Rotation paths and how fast each direction turns (degrees per step)
Each turn is a multiple of 5 degrees from 10 to 175, or 0.
Each row of a path follows its step; steps can be skipped.
Rotation 1:
step 0: [ 18  -2  10 -25   0  11   6  35   8 -14   0  40  -9  25   6   1  19   0
  11 -12  -3   9  17 -18   7   9   5  33 -33  -4]
step 1: [ 29 -12   1  -9  15  -1 -13 -12  -8   5 -16 -17 -11 -15  22   2 -17  -5
 -22  -2  39  20 -27 -12  -5   5  39 -16 -18   8]
step 2: [  3   1   7 -25  10  -8  20  15   4 -32  15 -10  -5  -7  -7   6  60   1
   3  20  12  -3   7   9 -13 -12   4 -18  30 -11]
step 3: [-12 -27   8   0  25  32 -19   9  17  31 -11  27  16  29   0   4  18  -4
  -4 -10 -14  31 -27  -2  13   3   9  -3  10   2]
step 4: [ -1 -11 -27 -37   5 -15  -3  17  -4  -3  24 -19  13   4 -12 -11 -18  11
 -20 -16  20  20  40 -15   3  16   7 -25  -9   8]
step 5: [ 19  -7   1   6   8  -9 -11  31  36 -25 -18  14 -20 -20  12  35   1  14
 -10  30 -11   7 -12 -18  -1  16 -14  -8  12  -6]
step 6: [ 26 -20  -8  25  33  12   3 -18 -17  -5 -14 -20  25   9   6   2   5  -3
  19   1   2  34  22  34   5   5  13 -11  17  -5]
step 7: [-41  -7 -66  -5   7   9   4  11  12  -9  16  14  -7  -7  -8  -3  12   3
 -13  16   5 -12  -2   7  28  -2   2   1  12   2]
step 9: [ 20  -7 -15  -2  13  18  20  21 -41 -50   0  13  -7   0   0  -3 -33  -4
  21   1 -12   3  10 -10   6  16   9  14   1  11]
Speeds:
[  9 -10   5   4   6   3   0  -6   5   7   1  -3  -5  -4 -15  -2  -7  -8
  -5   0   5   7  -3  10  -5  -8  -9  -3  -8   5] : 155
[ -5   4   6   6   0  19   5   4   2   2   1 -14   4   0  11  -8  -6  -1
   1   8   2   8   4  -5  -2   0   2  -1  -3   9] : 140
[ 2  5 -4  8 -5 -2  4 -2  0 -8 -4 -5  9  0  1  6 11 -7 -1  8  0  2 -9 17
  1 -8 12 -6  0  3] : 85
[  0   1  -7  -8 -13  -8   0  -3   1   7   8 -10  -2  -7  -3   4  -1   4
   5  10   3  15 -11  -5  -2   7   0   8  -2  -1] : 110
[ -7  -4   1  -1   2  -4  -1 -10 -19  -6  -9  -6   0   2  -7  -6  -7  -1
   0  -4   3   4  -3  -1   5  12   8  -9   2   7] : 140
[-13   2  -3   8   4   7   3   9  -1  -9   1   1 -12  -6  -5  10   6  -7
  -7  -6  -7   2 -11  -6   1   6  -3   6  -7   4] : 160
Rotation 2:
step 0: [-21  23   1  10 -20   4   1 -21 -12  -3 -20   3  -6  10  23  14  13  10
  32  -5  15   7  27  -5  15  50 -15  31  -4   8]
step 1: [-12   3   2   8  -4 -18   9   1  -1 -17  13  24   5   1 -20 -17 -26 -10
  14   6 -14  16  -3  18  35  13 -35  31  31 -32]
step 2: [-18   1 -15  22  -3  12  12   3 -30  -3 -22 -21   7  39 -20  12 -32   5
  -4   3  12  -1  15  40  -4  -4  11   4  34   2]
step 3: [-19  -5  -9  27 -10 -18  18   0   6 -17  17 -12  17 -28   3  17 -19   9
  -1  14   7  22  11   4 -18  -2  13  49   0  43]
step 5: [  8  18  -1  24  19  -4   4  -3  19  -4   6  -3  18   8 -38   5 -28 -13
  22   1 -52  26   5   4 -21  23  10  -8  13 -19]
step 6: [-12  -3  -6  23  11 -26 -28   7  -5  24  -9  -5 -24  -2   9   6 -13 -13
   4 -12 -26 -23   5  43 -32  -5  26   9  20  17]
step 7: [ -4  48  12  22 -32 -12  -9   5  19  -5 -26 -10   0  -6   3  -8  23 -15
  24  -6   2  12   2  10 -22  17   0  26 -24  30]
step 8: [-27   3  10   5 -21  -1   3 -27   6  19  12  -4 -14   2  10  -2  -5 -14
  27 -16 -27  -9 -15  12  11  46 -32  22  -1 -27]
step 9: [ -7  17  -7   3  10  -6  22  34 -25  -7 -19  16  15   8 -20 -14  -6 -22
  11 -12   0  -3  15  42  13  36   8   5  25 -21]
Speeds:
[ -8   2  18   1  -2  -1  -5  -2  -6   6  -2   2   5   1   1   7   7   1
  -9   0  10   6 -11  -5  -8  -1   5  11  -2   9] : 95
[  1   2   2   9  -1   3   3  -1   5   8  -3  -1   6 -13   2   5   5  -3
   5  -4 -16   0  -5   4 -14 -11  -1 -10  -2   1] : 35
[  0  -5   2  -2 -20  13   2   7   3   4   1  -3  -4  -6   5  -5 -12  -7
   4   7   6  -2  -1  -4  -5   1  10   3  -4  -3] : 85
[  0  -4  -4  10  -1   2  -6  16 -15  -7   4   2  -6   7  -5  -2   2   7
  -1  -8  -7   1  -2  -3  -7  -6   6   5  -4 -10] : 95
[-10 -14  -3   0  11  -5   3   3   6   8   8   4  -1  -5   8  -2   9   2
  13   8   0   0   1   0   0  -1   7  10   5  -6] : 140
[ -5  -1  -9   9  -4   5   1  -2  14   4  -7 -14   1  14  -6  -5   9   1
  -6   5  -1   3 -10  -6   3   1   2  -1   4  -4] : 130
Rotation 3:
step 1: [ -1  -4   9 -15   7 -42  20  16  -2  -7 -29 -14 -16  -9   7  11  12  -4
  26 -10  23   4 -26  -7  -4   5  16  11  29  27]
step 2: [-13   1  26  -6  -6  18   1   2   5   3   7  -9 -17 -11  43  23 -10 -18
  17  -7 -23  22 -23 -24   5  15   5   5  11  35]
step 3: [  9 -29  11  -1   1   6 -13  39 -14  -1  -1   7 -43   3  16  12 -25 -14
  26 -11  24  -4   0 -12 -21   9  21  -6 -12   7]
step 4: [ 22   5   7  17  -3  20 -23  -2 -11  17 -14 -22   9  41  33   7 -17 -20
  10 -23  -2  -4 -13  -8 -12  14   6  22 -13  -1]
step 5: [  7  23 -21  -5   5   7 -10  33   5  15  -6   2 -16  25  -5  11  11  11
  37 -18  30 -23 -20 -22   9   1   4  22   0 -14]
step 6: [ 11  20  -8   4  -5 -21   5 -22  -5  -1 -34 -12   6  15  18  24   8 -27
  31  -7  15   7 -38   0  28  -6  -5   0   9   6]
step 7: [-23   4  -6  -3 -10   0  11  23   5  -8   1  36 -11   8   9  38   9   0
  17   1   5  20 -30 -33  16   3 -15   2  -6  28]
step 8: [ 13 -27   3   8  -3 -22  12  16  -5  -6 -27  -5  -2  20  15  17 -12 -13
  17  18   9  13 -23   4 -28  15  10 -11  -2  40]
step 9: [-13  13   0  -1  -4  25  -3  37  -6  20  -8 -17  -3  14  22   6 -13   4
  12   4 -19   6  -2 -23 -20  27  -5  32   2  35]
Speeds:
[-12  -3  -6   6   1   6   3  14  -6  -3   0   5  -8  -3   0  -7   9   5
  -2   3   8   3   1 -16  -2  -3   0  -1   5 -11] : 160
[ 4 -8  1 11 -6 -8 10 -6 -3  4  8 -1  2  3 -3  2  6  4  9  4  3  1  2 -2
 12 -9 -3 16 -6 -4] : 55
[ -1   0   6   0   8   0   2  -9   1  -1   4   7  -5  -9  -3  -1   7   2
  -1 -11   9  12 -13   4  11   3  -7  -4  11   5] : 70
[ -5   9  -3  -5   3   3   6  -1   8   1   1 -19   5   0  -6  -6   0   9
  10   4   4  -3  -3   1  -3   7   3   8  14  -2] : 85
[ -2   9 -12   3   2   1   3  -3  -9   5  11   1   6  11 -10  10  -3  -7
   5  -1   3   5  -7   0  -4   0  -2 -12  -3  -8] : 40
[ 13   6   6  -2  -8  -4   0   5   3  11  -1  -3  -3   6   0   4  -4  -4
  -7   6  12   5   2 -16   8   5   4  -4   6   5] : 0
Rotation 4:
step 0: [  5   3  16  -3  30   9 -13  -9  -5   6 -34   7  -5  20  11  50   9 -13
 -15 -15  20 -16  28  10   5  -3  40   6   6 -15]
step 1: [ -4  -2  45  11   2   4  -6 -19 -36   7  12 -23  -5 -25   1   7  16  -7
  32 -22  12  -9  12 -34 -27  19   7  -8 -10 -10]
step 2: [ 14  10  -8   1  18  13   3   6   0  -6  -1 -17 -22 -33   7  25  12 -40
 -13 -29   1  13 -42 -23  -9 -30  -6  -3  18  -9]
step 3: [ 28  40  13  -4   5  25 -17   5   6 -18  26 -23 -23  18 -20  17  -7   1
 -13   8  -9  -6  32 -24  -5 -28 -15  -4  -5  -7]
step 4: [ 16  24   7   0  14  -6  -7  -9  11  26  -9   0  29  17   2   2  20 -15
  -1  -6  22  18  24   4 -26 -18  12  11  21 -54]
step 5: [  1  15  22  41   8  21 -13 -29 -16 -11 -36   9  -9 -14   0  -3  24  10
  -9 -16  10 -27  14 -23 -22  -3  15   0  27  11]
step 6: [  6  -3  -5  32   5  24  15  -1   2   7  -9 -44 -27   7   9  12  26 -25
  10 -16 -16  18  -8 -32   3  25   6 -13  -8 -27]
step 7: [ 14 -12  34  11  12  -5   1  31   1 -17  15 -20 -28 -11 -13  29  19  -6
 -11   1   2  14  25  -6  16 -30 -15   2  43  -6]
step 8: [ 51  29  20 -20  21  27  11  12 -14  28  -1 -15  21  20  11   5   8  17
 -15 -18  23  -5   9 -11  -4  -1 -12 -12  12  -9]
Speeds:
[ 13   3  -3  -1 -15   4  -1  14  -1   4  10   6  11  -6   2   7   6  -7
  -3   2  -8  -7   1  -1  -2  -6  -5  -3  -2   3] : 70
[ -8   7 -10   7  -2  -5   7  -2  -1 -12   2   1  -1  -4   6   5  -7  -1
   7  -6 -11  -3  -6 -13   5   5  -9  -4   7  -6] : 90
[ -2  12 -10  -3  -1   6  -2 -15   7  -8  -1   2  13   6  -4  -8   4   5
  -3   7   0   0   0   3  -3 -14  -4  -1  -1  -6] : 65
[ -6  -2  -5  -9   7  13  -6   3   0  -2   0  10  -4   1  -3   3   3   7
 -18  -8  -1 -12  -2  -3   2   5   0   1  10   4] : 140
